These views show one set of named points, seen from different sides, and a view may be mirrored.
A view may leave some points out. In some views, one point has been moved. Which views, in the order they come, and which point in each? Write - if no view has one.
Scene 1:
A:
  tado [-0.63  3.14  0.55 -0.52 -2.24 -0.03 -0.09  1.64  0.07  0.36 -0.90 -0.24]
  kave [-1.24  1.66  0.38  0.23 -2.59  0.73  1.41  0.77 -0.57  2.66 -1.17 -0.82]
  Zav [-1.47  1.44  0.43  0.06 -2.54  0.45  1.39  0.73 -0.38  2.86 -1.08 -1.11]
  bobu [-1.38  1.54  0.40 -0.29 -2.36  0.96  1.09  0.48 -0.44  3.00 -1.27 -0.72]
  fopor [-1.60  1.60  0.45 -0.10 -2.40  0.14  1.58  0.36 -0.72  2.89 -1.30 -0.70]
  movep [-1.48  1.46  0.52  0.18 -2.40  0.14  1.87  0.86 -0.52  2.74 -1.24 -0.97]
  Tokif [-1.49  1.80  0.38  0.17 -2.65  0.12  1.57  0.32 -0.96  2.66 -1.23 -0.64]
  tizub [-1.91  1.42  0.38  0.28 -2.87 -0.37  1.73  0.14 -0.87  3.05 -0.95 -1.20]
  kir [-1.00  1.94  0.33  0.51 -2.69  0.78  1.56  0.84 -0.82  2.37 -1.24 -0.55]
  pomiz [-0.57  2.68  0.56  0.29 -2.49 -0.07  0.76  2.13  0.12  0.56 -0.81 -0.83]
  leki [-1.02  2.76  0.60 -0.23 -2.53 -0.81  0.19  1.72  0.23  0.52 -0.54 -1.00]
  rarif [-1.02  2.81  0.57 -0.57 -2.25 -0.37  0.20  1.28 -0.08  0.85 -0.93 -0.45]
  refi [-0.57  3.13  0.53 -0.12 -2.59 -0.30 -0.21  2.01  0.36  0.02 -0.49 -0.81]
B:
  fopor [ 3.96  3.34 -0.79 -2.55  3.12 -0.16  8.82 -0.29  2.08 -0.48 -1.25  0.38]
  pebal [ 3.44  2.31 -1.47 -3.19  5.03 -1.69  7.18  0.44  3.11 -1.78  0.05  1.10]
  kave [ 3.95  2.84 -0.88 -2.89  3.15 -0.16  8.67 -0.08  1.62 -0.80 -0.84  0.45]
  Zav [ 3.86  2.94 -0.80 -2.82  3.03  0.14  8.61  0.16  1.94 -0.69 -1.14  0.51]
  Tokif [ 3.86  3.41 -0.99 -2.41  3.18 -0.33  8.65 -0.50  1.81 -0.65 -1.08  0.45]
  movep [ 3.65  3.24 -0.82 -3.10  3.19 -0.01  8.75 -0.15  1.87 -0.65 -1.36  0.50]
  pomiz [ 3.31  2.34 -1.32 -3.84  4.77 -1.41  7.59  0.25  2.38 -1.70 -0.17  1.01]
  kir [ 3.92  2.91 -1.01 -2.94  3.33 -0.51  8.67 -0.43  1.30 -0.93 -0.61  0.42]
  tizub [ 3.54  3.74 -1.02 -2.20  2.85  0.27  8.35 -0.26  1.90 -0.57 -1.64  0.68]
  bobu [ 4.36  2.68 -0.63 -2.59  2.95 -0.05  8.95  0.09  2.03 -0.54 -0.76  0.22]
  leki [ 3.27  2.59 -1.38 -3.19  4.85 -1.37  7.22  0.50  3.28 -1.61 -0.42  1.16]
  refi [ 3.43  2.06 -1.49 -3.35  5.17 -1.79  7.05  0.59  3.08 -1.96  0.25  1.14]
  rarif [ 3.80  2.60 -1.15 -2.88  4.69 -1.56  7.81  0.17  3.29 -1.29 -0.23  0.77]
  tado [ 3.91  2.18 -1.23 -3.15  5.04 -1.95  7.70  0.25  3.18 -1.57  0.29  0.76]
C:
  leki [ 0.10 -2.10 -0.54 -1.07  1.83  1.92  2.68  0.24  0.11  0.32  2.05  0.85]
  kave [-0.61 -0.82 -1.31 -1.95  0.15  3.22  1.82 -0.30 -0.06  0.96  2.20 -0.67]
  bobu [-0.79 -0.36 -1.22 -1.94  0.37  3.34  1.70 -0.86 -0.28  0.76  2.46 -0.72]
  movep [-0.45 -0.83 -1.01 -1.43  0.00  3.40  1.84  0.11 -0.22  0.96  2.41 -0.93]
  refi [ 0.19 -2.39 -0.57 -1.46  2.11  1.44  2.73 -0.17  0.47  0.21  1.52  1.16]
  fopor [-0.15 -0.99 -0.20 -0.93  0.52  2.92  1.72 -0.45 -0.14  0.39  2.37 -1.13]
  tizub [-0.78 -0.62 -1.49 -1.41 -0.02  3.86  2.02  0.63 -0.62  1.24  2.93 -0.49]
  pebal [ 0.13 -2.24 -0.59 -1.34  1.98  1.72  2.76 -0.07  0.29  0.32  1.63  1.09]
  rarif [-0.10 -1.64 -0.44 -1.19  1.78  2.48  2.61 -0.47 -0.11  0.42  1.78  0.81]
  Tokif [-0.64 -0.71 -1.27 -1.63  0.12  3.79  2.11 -0.03 -0.41  1.22  2.17 -0.36]
  pomiz [ 0.24 -2.25 -0.58 -1.45  1.26  1.81  2.43  0.07  0.53  0.46  1.37  0.30]
  kir [-0.50 -1.01 -1.35 -2.06  0.04  3.28  2.01 -0.29  0.08  1.16  1.64 -0.50]
  Zav [-0.66 -0.69 -1.27 -1.69  0.22  3.19  1.76 -0.12 -0.20  0.82  2.68 -0.80]
  tado [ 0.07 -1.95 -0.37 -1.42  2.03  2.04  2.70 -0.79  0.18  0.29  1.29  1.04]
D:
  bobu [ 1.27  2.10 -1.45  1.15 -1.03  1.87 -1.85 -0.61  0.50  1.79  0.48 -0.76]
  rarif [ 1.48  2.30 -0.79  2.14 -0.39  0.59 -0.19 -1.13 -0.57  1.81 -0.35  0.53]
  tado [ 1.42  2.37 -1.24  2.48 -0.49  0.15  0.18 -1.13 -0.87  1.49 -0.31  0.85]
  leki [ 1.55  2.23 -0.73  2.00  0.13  0.40  0.54 -0.78 -0.38  2.19 -0.22  0.82]
  pomiz [ 1.49  1.82 -1.55  1.83  0.14  0.34  0.47 -0.91 -0.12  1.49  0.21  0.82]
  Zav [ 1.38  1.88 -1.22  0.88 -0.50  1.89 -1.41 -0.56  0.80  2.04  0.54 -0.63]
  pebal [ 1.49  2.32 -1.03  2.22 -0.04  0.19  0.69 -0.79 -0.75  1.82 -0.09  0.96]
  kir [ 1.42  1.72 -1.46  0.92 -0.48  1.79 -1.18 -0.94  0.30  1.04  0.90 -0.38]
  Tokif [ 1.61  1.95 -0.16  1.29 -0.34  1.74 -1.50 -1.47  0.45  2.07 -0.38 -0.36]
  refi [ 1.47  2.34 -1.22  2.34 -0.04 -0.03  0.91 -0.69 -0.84  1.80 -0.04  1.12]
  kave [ 1.37  1.84 -1.43  0.92 -0.55  1.83 -1.33 -0.69  0.57  1.53  0.73 -0.53]
E:
  tizub [-1.08  0.44  0.27 -2.20  0.83  0.93  0.06 -0.68  2.02  0.88  0.53 -1.24]
  fopor [-1.36 -0.08  0.50 -1.72  0.85  0.76  0.25 -0.37  1.80  0.50  1.04 -0.97]
  Zav [-1.16  0.32  0.75 -1.73  0.70  0.98 -0.03 -0.63  1.82  0.12  1.25 -0.81]
  bobu [-1.70  0.14  0.68 -1.23  0.93  1.00  0.22 -0.35  1.80 -0.11  1.38 -0.74]
  Tokif [-1.31  0.11  0.50 -1.73  0.82  0.58  0.08 -0.08  2.03  0.77  1.02 -0.90]
  pebal [-1.09  0.71  2.60 -2.51  0.44  0.53 -1.39  1.81  0.44  0.42  2.02 -0.43]
  leki [-0.93  0.63  2.40 -2.76  0.40  0.66 -1.26  1.39  0.33  0.48  1.72 -0.70]
  tado [-1.47  0.22  2.49 -2.04  0.58  0.42 -1.04  2.02  0.40  0.29  2.20 -0.37]
  movep [-0.90 -0.06  0.67 -1.90  0.53  0.68  0.04 -0.65  1.87  0.41  1.26 -0.82]
  pomiz [-0.64  0.40  2.35 -2.33  0.16  0.26 -1.28  1.19  0.99  0.34  2.27 -0.20]
  kir [-1.18  0.23  0.80 -1.44  0.66  0.36 -0.20  0.07  2.32  0.51  1.61 -0.40]
  refi [-1.05  0.80  2.82 -2.49  0.39  0.51 -1.60  1.96  0.37  0.28  2.21 -0.31]
  rarif [-1.44  0.16  2.07 -2.23  0.65  0.59 -0.74  1.53  0.44  0.45  1.74 -0.70]
  kave [-1.24  0.28  0.77 -1.51  0.70  0.70 -0.11 -0.29  2.09  0.22  1.47 -0.57]
F:
  fopor [ 0.38 -0.24  0.17  3.34  3.26 -0.89 -4.29  0.46  3.70 -2.44  0.40 -0.43]
  bobu [ 0.50 -0.34 -0.38  3.09  3.30 -0.80 -4.82  0.09  4.00 -2.35  0.79 -0.54]
  kir [ 0.21 -0.45 -0.22  3.12  3.44 -0.06 -4.67  0.78  3.97 -2.94  0.17 -0.88]
  pomiz [-0.77 -1.27 -0.57  3.04  3.84  0.07 -4.85  2.58  3.30 -3.05  1.61 -1.72]
  rarif [-1.11 -1.18 -0.29  2.86  3.81 -0.10 -4.49  1.85  2.99 -2.14  1.93 -1.06]
  refi [-1.42 -1.31 -0.78  2.84  4.25  0.28 -4.78  2.61  2.92 -2.67  2.43 -1.87]
  kave [ 0.45 -0.31 -0.25  3.23  3.42 -0.55 -4.69  0.58  3.94 -2.80  0.47 -0.84]
  leki [-1.10 -1.02 -0.36  3.20  4.09 -0.28 -4.37  2.44  2.77 -2.55  2.19 -1.60]
  pebal [-1.35 -1.19 -0.60  2.93  4.18  0.18 -4.60  2.46  2.88 -2.60  2.26 -1.72]
  Zav [ 0.62 -0.16 -0.17  3.47  3.40 -1.02 -4.57  0.57  3.79 -2.72  0.70 -0.83]
  Tokif [ 0.19 -0.16  0.20  3.31  3.42 -0.50 -4.18  0.53  3.65 -2.58  0.21 -0.56]
  movep [ 0.60 -0.35  0.12  3.53  3.21 -0.99 -4.44  0.94  3.79 -2.82  0.36 -0.70]
  tado [-1.42 -1.54 -0.62  2.58  3.91  0.34 -4.85  2.12  3.10 -2.22  2.16 -1.29]
  tizub [ 0.53  0.40  0.42  3.78  3.55 -1.07 -3.81  0.47  3.45 -2.70  0.26 -0.68]
Moved in: C, D
  moved in C: fopor
  moved in D: Tokif
Scene 2:
A:
  zap [-1.74  0.13 -1.25  1.06  4.72 -3.63  3.43  2.19  3.94]
  Sava [-1.70 -0.20 -1.22  1.25  5.04 -4.08  2.99  1.79  3.38]
  mev [-3.17 -0.10 -3.36  1.90  6.29 -4.84  4.56  1.46  5.51]
  Tiges [-2.03 -0.37 -1.28  0.96  4.93 -4.57  3.74  2.74  3.50]
  lur [-3.23 -0.57 -2.87  2.14  6.51 -4.73  4.20  2.51  4.62]
B:
  mev [-1.44 -1.63 -0.08 -3.19  2.58  6.01 -3.79 -0.67  1.78]
  fotap [-0.96 -1.44 -0.90 -3.41  3.20  5.39 -2.75 -0.37  1.50]
  Sava [-1.68 -1.64 -0.75 -3.45  3.85  6.21 -1.72  1.74 -0.25]
  zap [-1.44 -0.94 -0.82 -2.98  4.12  6.48 -2.08  1.48 -0.27]
  lur [-1.22 -1.40 -0.55 -3.22  2.70  5.76 -3.00 -0.59  1.85]
  beg [-1.67 -1.23 -0.64 -3.18  3.64  6.53 -1.51  1.51 -0.07]
  Tiges [-1.40 -1.66 -0.33 -2.27  3.39  6.54 -1.82  1.60 -0.22]
C:
  mev [ 4.24  1.25  0.87 -2.50  0.43  0.34 -2.50 -4.59 -5.65]
  beg [ 3.25  0.81  2.19 -2.48 -0.57  2.99 -0.68 -4.43 -6.63]
  Sava [ 2.99  1.04  2.25 -2.05 -0.68  2.78 -0.57 -4.13 -6.88]
  fotap [ 3.55  1.58  1.08 -1.72  0.67  1.46 -1.95 -4.79 -5.32]
  zap [ 3.19  0.87  1.97 -2.50 -0.37  3.23 -0.82 -3.67 -6.38]
  lur [ 4.09  1.41  0.93 -2.21  0.57  1.05 -2.20 -5.06 -5.38]
D:
  beg [ 1.74  1.81 -4.52 -1.85  0.82  1.82  2.28 -2.55  2.92]
  fotap [ 0.65  0.77 -6.40 -2.19  1.85  0.81  1.75 -2.93  2.38]
  Tiges [ 0.87  2.31 -4.81 -1.13  0.07  1.18  2.78 -2.51  3.11]
  mev [ 1.10  0.73 -7.00 -3.25  1.76  1.06  2.64 -2.43  2.67]
  zap [ 0.71  2.70 -5.21 -0.71  0.81  1.72  2.02 -2.48  3.07]
  lur [ 1.15  0.74 -6.80 -2.67  1.70  0.65  2.11 -2.82  2.56]
E:
  fotap [ 2.29  4.02  0.65  1.46  2.84 -4.11  1.18  0.54  2.39]
  zap [ 2.58  2.71  2.49  1.50  3.04 -2.54  0.97 -0.66  1.50]
  mev [ 3.69  4.01  0.71  1.80  2.41 -4.83  1.36  0.66  2.83]
  beg [ 2.47  2.82  2.41  1.48  2.34 -2.77  0.77 -0.61  1.04]
  Tiges [ 3.41  2.86  2.16  1.38  2.71 -2.66  0.32 -0.45  0.79]
  lur [ 2.86  4.09  0.64  1.52  2.45 -4.67  1.01  0.42  2.61]
Moved in: A, D
  moved in A: lur
  moved in D: beg
Scene 3:
A:
  pazef [-0.83 -1.30 -0.34]
  zusu [-1.85 -3.14  1.57]
  kopob [-1.10 -2.32  2.50]
  bani [-2.02 -3.16  0.21]
  Meban [-1.07 -2.94  2.88]
  bupa [-1.00 -1.96  0.05]
B:
  kopob [-1.14  7.48  4.74]
  bani [-0.67  6.02  2.61]
  pazef [-2.89  5.56  3.07]
  bupa [-2.22  6.00  3.01]
  Rugil [-0.38  3.09  6.57]
  lik [-0.49  2.60  5.84]
  Meban [-0.62  8.03  4.65]
C:
  zusu [2.62 0.60 0.59]
  lik [-0.78 -0.93 -2.45]
  Rugil [-0.11 -1.31 -2.82]
  pazef [ 0.77 -1.03  2.03]
  Meban [ 3.94 -0.17  0.34]
  kopob [ 3.38 -0.62  0.43]
  bani [1.48 1.00 1.24]
  bupa [ 1.27 -0.46  1.78]
D:
  Meban [ 2.96  1.07 -4.80]
  lik [ 0.83 -3.21 -2.85]
  kopob [ 3.92 -0.39 -5.71]
  bupa [ 2.11 -1.45 -7.12]
  zusu [ 2.57  0.18 -5.86]
  bani [ 1.43 -0.20 -6.44]
  Rugil [ 1.65 -3.09 -2.49]
E:
  pazef [-0.82  1.22  1.82]
  kopob [-2.03 -1.58  1.67]
  Meban [-2.55 -1.96  1.45]
  bani [-0.74  0.67  1.76]
  lik [ 2.67 -1.18 -0.45]
  Rugil [ 2.52 -1.99 -0.01]
  zusu [-2.12 -0.86  0.42]
F:
  Meban [-0.96 -0.28  3.06]
  lik [-2.67  1.66 -1.89]
  bani [ 0.01 -1.31  0.57]
  zusu [-0.32 -0.59  1.71]
  kopob [-1.49 -0.48  2.56]
  bupa [-1.35 -2.12  0.67]
Moved in: D, E
  moved in D: Meban
  moved in E: bani
